In the data rows, 128 means zero.
Here are some points, one per row:
[127 195 122  96 116  77 152 109 146 204 193 122 135 165 154 102 153 163
  90 123 114 143  75 215 192  52  72  87 125  77 182  63  96  98 119 173
 134 117 149  92  45 128 133 226  90  54 119 153 242 131 164  22 109 149
 151  52]
[111  72 154  98 191 112  73 157 109  99 125 123 110 105 122 137  84 152
 150 186 169 147  75 101 128 128  89 130 116 128 164 110 105 107  98 119
 135 124 115  89 161  97 139 174  93 107  73  81 158 150 119 133 100 139
 147 134]
[195  94  82 136 124 173 198 115  65  65  74 149 134 149 198 175 147  50
 148 143  93 162 121 127  32 168 164  41 111 245  46 221 255 175 255  53
  76 123 112 162 190 183 102  31 230 255 157 232  11  74 129 217 104 106
 116 230]
[ 89 138 100 162 139 163  76 141  85 108 143 143 136 107 119 141 135 191
 143  97 114 113 163 114 126 116 153 203 190  91 164  67   9 112  85 129
 168 112  17 123 173 103 170 165  72 151 120 106 173 140 150  59 140 121
 154  92]
[157  89 157 173  85  78 138 125 126 147 142 136 117 172 108 122  82 157
 159  96 207 125 141 109 160 133 175 128  67 115  95 163  91 164 170 132
 102  60 116 140 153 146 139 170  97  81 141 100 149  93  88 191 170  89
  83 109]
[ 95 152 168 108  88 143 126 123 148 130 150 131 242 148 140 137 108 158
 122 110 159 128 136 136 210 139 127 142  40  86 181  95  61  82  94 121
 125  81 145  91 162 118  94 168 117  62 134 129 149 108 111 127 154  99
  57 114]
[110 174 217 144 148  44 107 165 112 243 151 255 145 204  33 109  59 185
  69 119 158 115 106 125 216 103 134 200 114  25 147  73  32 112  72 186
 163 137 154 118  92  98  82 246  59  85 128 108 216 131 116  95 162 139
 106  93]
[101 150 146 164 150 175 118 141 134 122 136 123 134 118 159 122 143 167
 104 133  94  40  75  60 109 137  86 210 141 111 169  69  79 157  55 159
 137 141 149  95 125  69  97 151  35 120 116 110 176 181 135  78 255 202
 207  40]
[ 95  68 171 146 154 164 134 158 115  69 111 125 197  96 112 143  58 133
 179 128 137 184 207  77 132 198 185  73 167 185 135 144  50  94 106 118
 109 171  96 118 177 154 120 124  82 136  86 140  56 135  51 175 144  59
 150 155]
[117  55  86 125 110 130 108 135 135 154 120   0 143 215 138 146 175 118
  90  78 106 173 106 112 113 144 115 112 156 156 134 150 122 122 198 106
 144 144 155 145 143 131 215 126 147 121 121 118 124 112 171 137 112 149
 113 144]
[117  91  99 133 136 149 137 108 107  97  69 160 108 154 218 109 139 103
 136 136 110 134 144 107 138 184 141  84 137 170  84 146 170 118 176 131
 113 112 155 255 140 124 111  97 142 146 130 146 108  79 125 168 114 147
 174 130]
[111 100 135 150 131 119 128 164 142  80 132 133 152  57  93 140 102 165
 180 147 136 122 215  62 145 191 161 142 144 229 120 165  87 125  94  37
  97 157 105 161 172 176 115 126  88 116 113 138  69 117  23 212 148  11
 106 170]
[120 117 112 134  48  96 179 114 120 100 133 140 234 104 144 106 200 145
 141 113 170  91  98 141 106 107 143 146 155 147  90 154 160 145 165 104
 127 105 151 180  99 154 105  78 157 178 154 141 137 124 106 131  86 120
 114 113]
[ 76 149 116 100 100 180  93 123 108 117 149 115 139 137 193 102 167 154
  95 116  64  83  89 148 109  52 127 138 105 113 155 131 153 132 122 123
 154 134 142 125  81 120  97  88 165 132 155 144  99 158 232  89  95 192
 179 157]
[141 137 110 133 119  45 163 126 114 119 114 125 127 122 102 140 114 131
 108 105 200 171 125 143 139 105 184 124  98 113 103 141 135 118 151 106
 124 129 178 140  67 113 103 152 168  95 141 140  59 166 128 151 146 118
  80 160]
[129 123  52 130 129 175 116 113 206  98  17 113  96 126 162 155 178 138
  91 114  97 119 130 135  68 100 100  79 169 179 152 178 165 140 168 113
 105 114 117 160 100 118 121  72 148 183 144 136 118 187 182 164 134 157
 157 129]
[134 109  98 135 124 123 156 145 114  95 111 116 139 116 143 170 123  96
 128 135 112 109 135 118  83  94 142  75 101 153  79 166 166 151 178  88
 111 129 136 126 109 180  80  84 142 151 143 129  85  81 155 133 102 161
 129 118]
[120 147 146 150 137 154 103  96 161 148 152 126 137 132 111 140 101 158
 121 131 108 132 113 127  98 187 107 166 165  85  95 136  74   0  64 164
 159 130 131 109 128  99 139 129 141 153 118 110 176 144 140  53  69 126
 159  90]
[132 141  76 149 215  94 154  94 141 156 111 105 140 129 101 136 104 152
 160 139 145 131 134 142 151 129 160 192 150 135 148 125  77 130 119 162
 133  25 138  84 104 130 129 173  99 118 138 132 170 145 122 143 125 100
 151  92]
[148 123 170 160 134  73 113 146 143 133 122 131 148 122  70 150  61 174
 142 187 167 133 103 112 177 128 152 227  83  49 202 127  77  97  69 150
 191 169  78 113 123 141 144 172  83  90  87 141 153 150  90  56 151  99
  99 147]
[161  62 137 130 140  93 191 129  62 127 135 123 132 117 102 168  75 151
 170 146 199 130 128 171 127 176 170 107  61 118  89 181 184  94 146 121
 131 145  90 142  93 178 124 136 124 129 128 149  84  87 101 191 226  95
  55 146]
[145  94 123 121 123 111 133 123 147 114 128 134 133 158 161 108 108 104
 127 130 148 107 126 122 133 107 107 134 120 121 108 107  77 109 121 145
 129 170 159 129  77 116  87 145  62 124  79 121 150 122 133 123 157 152
  91  66]
[121 133 109 139 172 162 119 125 145 124 169 182 106 138 167  56 174 134
 173 143  76 120 100 125  57  34 100  84 183 129 138  67 145 166 104  85
 136  91 134 138 137 101 122  70 159 162 112 113 120 149 156  73 149 165
 192 131]
[201 169 139  97  98 128 250 105  98 131 113  79 108 170 157 168 179  72
   0 127  75 145  23 140 157  46  86 115 113 137 141 166 189   8 224  68
  87 121 156 159 107 158 121  81 225 122 126 108 147  93 242 127  99 189
 141 149]
[127 117 132 144 127  93 118 125 112 148  92 143 167  90 102 141  83 130
 156 122 187 165 223 111 146 205 224 142 108 160 124 148 101 126 101 229
 136 112 138 140 159 123 131 155  78  56 107 110  83  90  36 184 175 118
 108 144]
[128 147 173 178  82  64 120 121  97 110 128 122 122  80  99  93 105 174
 132  73 174 120 148 130 199  95 115 145  96 113 126  79 153 128 164 132
 133 100 115  93 115 149   0 182 130 116 130 136  69 137 111 138 204  99
  94 107]
[163  57 182 171 119  39 144 118  87 141 155 147 129 160  47 169  51 170
 149 120 165 185 186 107 149 169 187 122  39 152  95 134  95 190 120 147
 125 126  94 105 129 147 131 188  88 102 131 127  48  96  17 207 187  36
 122 114]
[125 169 127 110 102  90 133 124 117 184 208  85 137 142 127 152 111 173
  90 136 135  96 102 187 147 100  97 173  95  57 162  96  93  99  72 180
 124 105 125 109 125 128 144 147 109  88 127 112 228 135 159  84 149 145
 133  36]
[115 105  89 101  82 164 122 134 132  79 126 102  89 152 172 132 164 145
 114 117  74 100 132 126  81 103 122 126 136 140 107 161 217 133 155 203
 180 124 139 131  92 108 144  98 143 109 112 134 110  48 165 112  79 161
 174 131]
[110  76 169 185 118  70 126 145  81 127  68 130 179  92   0 122  23 143
 196 152 244 208 222 122 157 224 224 139  48 137  85 135  65 145 110 100
 102 182 118 137 160 119 130 190  99  70 112 126  47 116  44 241 210  29
  61 142]
[167 115 129 131 144 156 107 103 128 108 121 136  77 131 168 148 126 118
  78 132 105 142  90 133  63 110 104 106 156 142   7 116 143  80 124 149
 158 116 115 122 120 125 184  83 125 149 160 127 122 121 192  90  84 143
 175 135]
[108 168  75 170 149 177 130 142 117 149 134 131 148 142 132 184 128  97
 160 161 142  76 129 120 124 126 104  94 187 106 107 124 153 123  98 145
 143 106 135 129 103 110 117 143 130 114 160 127 135 173 141  85  91 140
 121 140]
[191 151  86 113 123 134 181 128 118 106 143 102  30 173 173 159 185 110
  83 118  69 113  23 150  55 102  76  98 150 163 167 147 252 131 174  82
 147 127 121 140  81 156 106  61 186 212 149 149 125 102 250 162  40 178
 157 131]
[181  80  18 148 138 184 145 117 117  99  99 125 149 127 147 104 188 119
 119 122  71 134  26 130  75 150 113  97 160 209 139 109 133 131 136 100
 120 109 121 133 110 108 156 151  75 170 151 122 125 104 135 105  80 158
 167 154]
[116 120  91 129 125 162 113  98 207  97 176 128 141 110 175 120 164  88
 146  87 139 147 101 122 173  65  46 142 161 135 120  79 160 113 108 163
 109 148 120 139 123 142 127 108 136 115 104 128 145 158 177  47  72 147
 102  88]
[200  93 111 117 141 187 122 127  85  36 117 130 131 124 147 139 167  24
 135 185 112 102 104 113  77 135 169  59 158 235  68 194 187 160 165  59
 118 112  99 119 164 142 106  29 178 179 126 153  50 111 172 147 115 118
 100 188]
[104 156 179 141 163 213  91 127 164 168 147 119 106 151 191 136 179 170
  38 130  87 123  92 176 134  89  37  98 219  93 178  12   2 130  56 139
 148 121 130 119 131  65 130 149 105  89 142 121 240 143 167  57 100 139
 232  92]
[103  67 152 162 149 113 172 128 126  64  85 131 141  72 103 164 102 148
 162 151 181 157 234  79 119 207 204 128  94 190 112  73 101 246 141 173
 111 117 103  87 154  70 131 157   0 153 116 102  43 102   6 152 142  29
 116 109]
[133 134 104 108 127 121 132 154 119 143 120 117 113 157 195  98 167 142
 163 109 129 109 107 134 124 107 118 136 152 110 109 126 109 120 110  87
 118  94 157  94 131  75 166 156 136 113 154 119 133  96 130 110 122 115
 152 113]
[199 111 130 138  99 119 116 120 106 132 125 129 143 141  66 154 101 149
 147 141 193 125 157 119 157 169 167 126  63 110 124 157 106 161 167  80
 129 131 120 148 106 168 191 113 153 125 153 147  34 106 124 206 212  81
  98 122]
[182  90  90  77 102 132 183 121 100  98 149 112  91 157 163 140 148  52
 130 117  82 160  10 172  88 128 124  23 107 171 111 209 236 131 255  69
 122 143 159 178  99 179 100  92 193 200 141 174  37 102 192 139 111 170
 146 154]
[154 168 179  97  51 107  90 152 145 219 181 115 107 169 126  99 147 159
  74 116 130 114  60 221 195  22  53 193 164  41 147  66 118 110  82 176
 161 122 181  86  56  79 167 247  89  96 147 131 179 104 187  75 127 177
 153  74]
There is one direction along which these points spread out most. Take the direction at right angles to it along which they spread out most. Then take the direction at right angles to both along which they spread out most. Go by this last direction. How far along it is each point below, from 0 to 99? The average is 50, and the first point in the table lies past the average. One standard deviation of the points above along it is 16.
[199 111 130 138  99 119 116 120 106 132 125 129 143 141  66 154 101 149
 147 141 193 125 157 119 157 169 167 126  63 110 124 157 106 161 167  80
 129 131 120 148 106 168 191 113 153 125 153 147  34 106 124 206 212  81
  98 122] --> 67
[125 169 127 110 102  90 133 124 117 184 208  85 137 142 127 152 111 173
  90 136 135  96 102 187 147 100  97 173  95  57 162  96  93  99  72 180
 124 105 125 109 125 128 144 147 109  88 127 112 228 135 159  84 149 145
 133  36] --> 62
[148 123 170 160 134  73 113 146 143 133 122 131 148 122  70 150  61 174
 142 187 167 133 103 112 177 128 152 227  83  49 202 127  77  97  69 150
 191 169  78 113 123 141 144 172  83  90  87 141 153 150  90  56 151  99
  99 147] --> 55
[117  91  99 133 136 149 137 108 107  97  69 160 108 154 218 109 139 103
 136 136 110 134 144 107 138 184 141  84 137 170  84 146 170 118 176 131
 113 112 155 255 140 124 111  97 142 146 130 146 108  79 125 168 114 147
 174 130] --> 42
[110 174 217 144 148  44 107 165 112 243 151 255 145 204  33 109  59 185
  69 119 158 115 106 125 216 103 134 200 114  25 147  73  32 112  72 186
 163 137 154 118  92  98  82 246  59  85 128 108 216 131 116  95 162 139
 106  93] --> 70
[127 195 122  96 116  77 152 109 146 204 193 122 135 165 154 102 153 163
  90 123 114 143  75 215 192  52  72  87 125  77 182  63  96  98 119 173
 134 117 149  92  45 128 133 226  90  54 119 153 242 131 164  22 109 149
 151  52] --> 69
[134 109  98 135 124 123 156 145 114  95 111 116 139 116 143 170 123  96
 128 135 112 109 135 118  83  94 142  75 101 153  79 166 166 151 178  88
 111 129 136 126 109 180  80  84 142 151 143 129  85  81 155 133 102 161
 129 118] --> 54
[167 115 129 131 144 156 107 103 128 108 121 136  77 131 168 148 126 118
  78 132 105 142  90 133  63 110 104 106 156 142   7 116 143  80 124 149
 158 116 115 122 120 125 184  83 125 149 160 127 122 121 192  90  84 143
 175 135] --> 41
[157  89 157 173  85  78 138 125 126 147 142 136 117 172 108 122  82 157
 159  96 207 125 141 109 160 133 175 128  67 115  95 163  91 164 170 132
 102  60 116 140 153 146 139 170  97  81 141 100 149  93  88 191 170  89
  83 109] --> 67
[117  55  86 125 110 130 108 135 135 154 120   0 143 215 138 146 175 118
  90  78 106 173 106 112 113 144 115 112 156 156 134 150 122 122 198 106
 144 144 155 145 143 131 215 126 147 121 121 118 124 112 171 137 112 149
 113 144] --> 52
[111 100 135 150 131 119 128 164 142  80 132 133 152  57  93 140 102 165
 180 147 136 122 215  62 145 191 161 142 144 229 120 165  87 125  94  37
  97 157 105 161 172 176 115 126  88 116 113 138  69 117  23 212 148  11
 106 170] --> 31
[191 151  86 113 123 134 181 128 118 106 143 102  30 173 173 159 185 110
  83 118  69 113  23 150  55 102  76  98 150 163 167 147 252 131 174  82
 147 127 121 140  81 156 106  61 186 212 149 149 125 102 250 162  40 178
 157 131] --> 60
